In the data rows, 128 means zero.
Here are some points, one per row:
[178 141 172 144 171 157 139 143 153 138 131 195 178 146 151 136 200 197
 143 140 140 140 149 154 136 160 152 166 141 161 141 139 200 166 129 147
 135 160 152 138 183 157 194 135 145 122 140 132]
[123 149 167 169 217 179 147 157 149 156 150 126 166 144 131 164 148 147
 153 150 141 157 137 149 150 165 167 140 143 156 138 124 170 184 177 155
 151 136 163 143 142 128 140 148 193 197 146 137]
[207 163 150 137 180 163 133 165 140 133 130 178 146 152 161 174 146 157
 135 153 163 147 134 130 147 142 149 131 126 187 145 159 203 165 137 134
 158 147 137 140 176 151 198 162 141 126 160 173]
[146 147 189 140 144 138 156 141 138 248 158 149 164 155 232 143 154 126
 138 167 139 190 162 145 145 147 176 131 139 128 160 156 131 140 148 135
 129 151 137 136 195 163 152 165 138 167 140 153]
[157 150 136 154 161 144 225 139 135 138 172 143 134 161 148 144 178 129
 148 145 139 158 156 161 149 149 146 198 133 143 144 133 143 198 146 214
 138 126 140 149 181 162 160 144 141 149 141 186]
[150 127 146 130 135 130 141 144 147 154 155 149 142 154 146 208 142 148
 185 133 199 146 147 170 138 161 164 162 146 167 155 157 174 159 163 143
 150 133 163 157 160 178 138 145 162 149 168 152]
[154 150 140 163 147 131 128 162 123 150 197 178 138 168 208 135 127 162
 191 142 149 148 144 167 142 147 156 144 168 144 155 125 158 183 171 136
 165 169 158 144 130 121 170 154 141 159 159 168]
[193 133 137 176 158 123 134 139 169 146 159 146 156 139 144 160 168 152
 245 179 142 162 182 163 127 165 151 148 139 143 141 144 149 133 142 146
 138 136 144 148 170 148 144 140 197 180 143 150]
[145 158 135 157 136 141 123 176 167 150 157 130 141 137 148 173 158 143
 151 134 161 142 175 136 170 169 166 134 125 138 143 151 154 169 145 137
 169 194 153 147 199 159 169 154 147 174 158 170]
[144 135 146 133 150 174 189 152 163 151 120 129 142 199 150 157 134 199
 177 169 136 142 139 144 146 148 146 169 146 154 151 147 135 166 150 148
 171 161 141 151 154 156 136 174 151 146 144 203]
[162 142 143 148 142 178 145 129 130 163 134 150 153 136 171 202 193 161
 151 163 164 198 139 126 133 229 129 150 145 156 170 157 142 153 161 170
 155 140 144 153 144 141 126 153 129 136 193 139]
[151 142 155 141 131 151 170 130 193 152 166 169 147 154 150 149 138 149
 147 210 148 132 146 182 160 195 151 123 148 183 146 143 158 151 166 163
 144 156 155 158 140 165 151 142 139 141 134 155]
[147 150 144 142 141 187 201 148 163 151 155 201 154 134 135 187 168 165
 148 165 119 145 216 177 171 179 155 131 139 134 143 142 152 140 157 146
 159 145 156 144 139 131 142 139 142 130 131 182]
[139 155 165 147 143 162 165 155 190 136 149 167 130 155 139 130 140 131
 146 122 220 201 175 187 160 172 138 151 161 140 158 140 156 137 123 152
 179 189 131 138 140 158 145 139 174 154 145 142]
[122 141 134 147 232 141 165 152 126 153 162 165 195 141 144 196 142 134
 156 155 147 146 148 144 160 142 140 140 171 165 169 177 142 127 153 178
 140 188 142 136 151 185 149 165 138 144 140 137]
[126 168 126 138 165 182 147 155 170 152 150 121 132 149 236 147 180 152
 151 142 145 151 154 206 121 134 165 153 134 174 142 156 188 147 162 155
 161 172 154 172 142 142 138 155 138 135 141 141]
[167 147 154 129 138 127 166 151 137 148 140 113 157 160 139 139 160 167
 129 134 146 171 165 183 190 163 146 163 185 157 201 144 181 159 149 144
 157 133 199 130 148 142 164 144 143 166 143 147]
[148 199 157 124 155 189 143 149 145 142 182 157 146 127 149 168 146 144
 165 148 164 142 148 137 156 150 135 160 240 188 133 144 123 162 145 128
 132 138 180 153 215 145 146 138 153 142 137 155]
[137 217 161 138 139 170 146 144 153 140 128 155 153 144 136 149 146 132
 204 156 149 139 148 133 143 135 241 141 169 180 165 141 143 164 163 199
 159 148 147 147 167 150 149 138 129 154 144 139]
[154 156 135 181 189 155 150 169 167 154 146 155 139 153 143 138 162 135
 130 174 128 147 140 166 141 151 203 159 180 138 167 127 138 147 133 125
 150 142 191 143 137 167 151 151 143 138 224 162]
[145 139 139 166 136 195 141 140 142 155 150 159 176 161 167 133 170 166
 161 143 158 134 133 154 219 146 194 194 140 165 145 186 154 159 148 141
 127 165 150 123 130 141 143 144 181 138 148 127]
[156 226 144 186 132 163 153 132 170 170 161 159 132 173 142 180 138 148
 154 137 141 161 134 156 141 140 137 160 155 146 149 148 159 158 143 165
 135 137 148 126 140 162 173 157 180 140 166 156]
[150 138 139 136 148 161 138 152 167 144 165 151 170 171 146 142 175 132
 146 153 169 192 137 163 149 157 130 203 164 155 140 134 141 127 166 140
 142 176 148 165 145 171 201 144 136 163 147 140]
[201 153 137 140 144 190 163 144 149 155 138 156 148 138 146 180 120 128
 154 152 140 169 151 149 137 137 152 178 140 148 201 150 174 142 158 151
 154 138 139 169 155 168 152 147 151 204 150 130]
[187 152 155 128 167 193 158 170 155 141 154 165 131 150 168 131 130 152
 161 146 136 151 132 132 164 183 141 145 142 127 149 197 162 134 156 156
 150 140 131 168 176 149 163 138 171 178 171 135]
[166 188 145 173 141 141 171 181 146 145 134 177 141 160 198 154 141 176
 140 151 165 125 144 151 152 163 150 156 134 189 140 145 133 135 148 144
 144 146 157 143 153 150 149 149 148 204 149 133]
[139 131 154 132 158 148 176 168 160 152 230 138 153 243 132 165 145 167
 144 160 153 137 158 139 141 163 165 142 142 165 171 142 141 156 140 162
 135 136 131 151 169 129 135 136 176 144 144 171]
[178 147 153 154 164 152 170 142 166 155 144 157 144 157 158 148 163 157
 155 154 169 137 153 146 153 136 143 152 146 128 132 141 145 127 250 161
 136 160 145 139 137 156 145 140 148 151 163 213]
[145 147 132 176 134 134 141 169 191 145 139 144 143 166 146 166 129 150
 133 212 160 148 159 140 169 163 171 185 164 147 149 152 156 160 196 139
 152 156 142 170 167 135 142 164 141 123 135 143]
[134 138 159 186 178 139 128 144 182 151 160 153 148 138 168 138 137 145
 135 138 187 151 171 131 161 160 137 172 148 141 156 157 149 187 210 156
 153 147 152 164 139 155 151 151 141 144 134 165]
[156 163 166 155 172 132 153 201 154 138 172 151 160 148 161 199 156 147
 177 152 138 147 144 132 170 136 137 147 192 133 129 133 157 141 137 146
 144 173 134 136 135 238 130 142 136 141 179 150]
[139 130 138 153 140 129 182 145 179 143 151 173 162 142 184 167 146 192
 143 136 145 140 152 151 125 136 153 162 184 162 150 178 157 199 138 153
 148 141 158 142 161 155 140 138 138 197 145 146]
[170 131 154 157 142 156 127 142 148 150 171 169 164 141 157 136 162 143
 136 152 130 183 159 139 140 127 145 143 149 232 155 139 212 148 145 176
 145 165 151 158 171 139 139 148 137 143 154 193]
[139 139 149 166 137 147 145 147 140 147 141 153 147 186 145 203 164 142
 188 123 155 160 169 180 208 121 155 139 141 141 144 149 155 131 153 156
 137 135 159 222 194 133 158 149 138 150 160 132]
[155 145 138 151 174 127 175 148 176 174 157 151 126 154 144 145 180 136
 145 139 162 131 151 127 175 173 150 138 152 149 192 154 164 181 188 132
 159 168 162 174 132 162 158 139 135 143 152 126]
[130 152 171 178 134 165 152 140 153 144 141 133 137 166 160 171 157 134
 177 140 130 161 152 138 134 142 153 144 194 166 145 180 147 159 150 164
 149 139 142 140 146 149 242 154 178 134 146 157]
[161 140 155 141 143 195 154 133 166 177 193 145 132 162 135 150 137 155
 174 185 171 164 137 140 159 142 137 141 139 149 138 146 143 208 152 163
 151 181 156 175 126 153 152 151 133 149 137 143]
[131 143 139 164 169 143 160 141 194 162 164 130 134 121 146 134 145 204
 151 154 164 180 175 133 162 142 145 160 134 161 177 139 133 135 157 141
 164 158 148 132 188 162 197 140 136 167 159 149]
[156 138 149 148 166 140 165 141 141 171 154 141 151 132 182 188 152 157
 161 156 169 134 139 150 177 142 151 187 168 147 204 152 161 130 134 155
 170 135 144 167 136 127 138 137 172 143 154 161]
[154 168 157 201 128 133 139 156 136 157 192 166 148 141 129 151 151 166
 135 133 129 146 137 159 140 168 176 171 142 149 156 200 153 143 157 142
 141 151 123 177 158 162 145 162 148 181 146 167]
[143 155 169 177 144 139 174 176 131 132 165 151 148 153 152 141 175 149
 153 180 185 156 150 124 141 136 157 142 144 139 126 174 192 151 142 148
 186 148 199 154 150 134 135 132 150 172 147 147]
[136 179 218 140 148 139 170 185 186 209 157 163 163 141 138 136 193 147
 172 146 157 150 162 152 130 137 130 165 136 137 167 163 148 149 150 132
 139 129 140 161 141 132 140 207 132 144 141 135]
[184 165 162 132 169 133 139 126 132 156 154 148 141 172 136 130 157 133
 192 157 128 151 242 147 138 174 148 163 161 147 144 202 164 142 140 137
 145 157 141 156 136 152 138 151 173 167 150 159]
[132 164 182 132 128 154 171 196 139 216 135 135 202 133 125 134 133 147
 177 130 149 145 124 182 128 191 160 161 154 141 141 175 165 133 163 128
 144 157 149 176 153 155 166 152 136 147 150 184]
[162 156 131 143 150 155 156 176 139 144 198 132 177 150 141 183 140 149
 140 145 143 135 167 144 137 131 139 130 162 138 152 172 153 136 160 206
 148 177 185 134 145 146 145 207 157 138 189 129]
[147 156 149 144 153 152 142 169 143 154 126 197 126 150 136 147 177 150
 139 181 152 161 132 169 165 123 140 167 152 148 145 213 152 149 137 144
 145 155 208 134 136 146 143 142 160 197 139 179]
[167 168 147 160 143 140 157 154 123 149 149 143 140 151 180 142 164 212
 147 131 147 167 174 148 147 137 135 156 155 212 139 131 167 148 164 143
 140 182 155 164 137 147 152 193 157 135 127 142]
[153 128 202 134 131 129 164 159 165 142 134 133 129 128 146 149 170 149
 133 147 143 186 156 145 178 172 180 147 156 182 164 143 136 145 151 165
 166 148 160 133 133 144 166 166 202 155 180 146]
[143 148 159 156 132 143 173 140 139 134 126 157 156 160 153 154 149 146
 137 224 165 128 168 152 161 158 136 182 143 139 149 131 150 174 177 151
 126 205 129 176 149 141 156 156 162 153 166 157]
[130 150 164 151 148 174 143 187 149 123 156 161 167 136 152 133 146 148
 157 174 142 141 173 190 155 130 120 131 147 154 181 174 134 153 151 149
 140 131 159 150 144 193 150 169 150 141 221 147]
[132 145 151 143 141 167 130 143 157 159 147 137 159 150 144 180 172 202
 144 164 170 126 158 132 148 151 141 142 182 143 186 135 162 119 140 179
 169 148 157 162 137 152 186 142 152 185 159 140]
[191 166 171 163 149 151 160 135 175 145 144 133 202 140 163 151 146 135
 154 138 155 129 137 182 156 156 132 147 147 160 154 151 132 167 146 159
 206 158 140 142 145 129 138 159 144 174 150 166]
[189 155 203 170 174 153 123 147 162 160 137 132 180 145 142 166 147 149
 133 151 134 144 159 189 176 143 142 144 187 153 131 154 132 188 153 168
 175 144 133 157 141 133 144 137 132 176 141 138]
There is one direction along which these points spread out most. How far along it is each point below, from 0 to 99? 50 is the average, and the first point above lies past it. One standard deviation of the points above along it is 16.
[162 158 186 139 180 139 126 147 150 145 150 144 140 144 169 175 114 155
 153 146 147 146 156 157 138 153 159 187 133 129 162 155 137 137 140 225
 133 187 228 135 155 153 142 172 157 125 159 141] 63
[138 186 140 192 163 168 164 132 161 170 124 157 159 232 160 136 130 152
 157 130 146 157 164 131 144 161 129 139 155 175 146 162 162 142 148 142
 144 140 163 132 161 158 140 139 137 157 183 162] 54
[197 144 163 168 190 169 148 146 131 141 159 155 142 166 141 151 146 156
 137 149 214 156 145 156 157 150 196 131 134 161 139 153 146 139 133 134
 152 144 139 144 160 149 187 168 124 133 162 166] 55
[149 144 161 138 159 149 162 122 188 150 141 160 202 148 149 149 128 127
 147 137 133 136 141 130 171 149 161 160 138 152 139 146 151 143 138 142
 179 151 181 212 158 145 162 173 177 159 159 176] 48
[172 121 134 193 154 197 159 147 128 159 135 155 137 143 140 131 146 151
 139 153 176 145 166 156 138 154 183 142 190 135 145 136 148 160 133 143
 140 135 149 166 157 184 158 215 147 159 168 149] 58
[149 149 141 137 140 147 146 187 149 145 150 170 181 173 148 143 152 141
 141 132 175 209 174 163 137 140 176 185 145 141 151 134 128 160 163 142
 177 164 141 165 134 143 158 133 168 142 175 130] 45
[134 153 135 150 149 145 132 156 142 139 166 162 169 164 167 125 145 170
 178 176 131 174 126 137 194 157 169 169 148 148 151 155 186 154 177 158
 162 151 138 130 156 140 139 178 140 163 158 128] 48
[163 154 176 194 134 183 153 195 145 131 138 134 149 141 154 139 149 143
 151 152 142 144 139 148 143 149 136 125 157 152 219 143 137 168 151 142
 136 153 183 171 157 204 134 129 183 131 158 156] 62
[136 155 154 174 147 139 177 159 135 149 160 172 153 168 151 165 145 180
 139 160 132 158 132 161 127 144 163 156 141 167 130 171 132 140 149 143
 190 161 177 167 149 174 145 136 153 173 140 140] 53
[142 203 140 136 165 131 140 127 151 150 157 128 160 133 161 154 154 188
 148 161 167 169 146 155 149 171 184 134 165 131 149 170 182 143 137 165
 144 132 139 198 129 169 144 146 153 149 159 158] 58
[128 160 160 144 147 173 136 140 123 160 177 178 136 157 142 144 154 149
 144 172 165 131 157 169 158 146 149 156 124 143 142 150 151 159 161 147
 229 146 166 128 171 172 148 140 188 158 147 145] 47
[154 164 141 182 165 133 144 140 143 168 134 165 142 153 136 131 158 150
 131 155 155 148 126 182 157 137 135 129 192 142 138 176 133 158 178 157
 212 172 132 155 209 148 152 151 201 128 137 138] 52
[149 155 136 130 146 149 142 139 179 132 159 156 193 163 159 147 178 133
 140 148 152 175 154 139 179 173 153 124 161 136 176 141 135 148 136 159
 161 141 170 131 147 164 136 217 181 155 120 172] 51
[157 140 118 144 146 137 156 196 144 200 153 160 151 150 148 130 149 152
 162 153 167 144 151 142 163 166 132 150 150 176 135 142 139 162 137 227
 138 134 139 181 130 147 174 137 177 150 144 190] 41
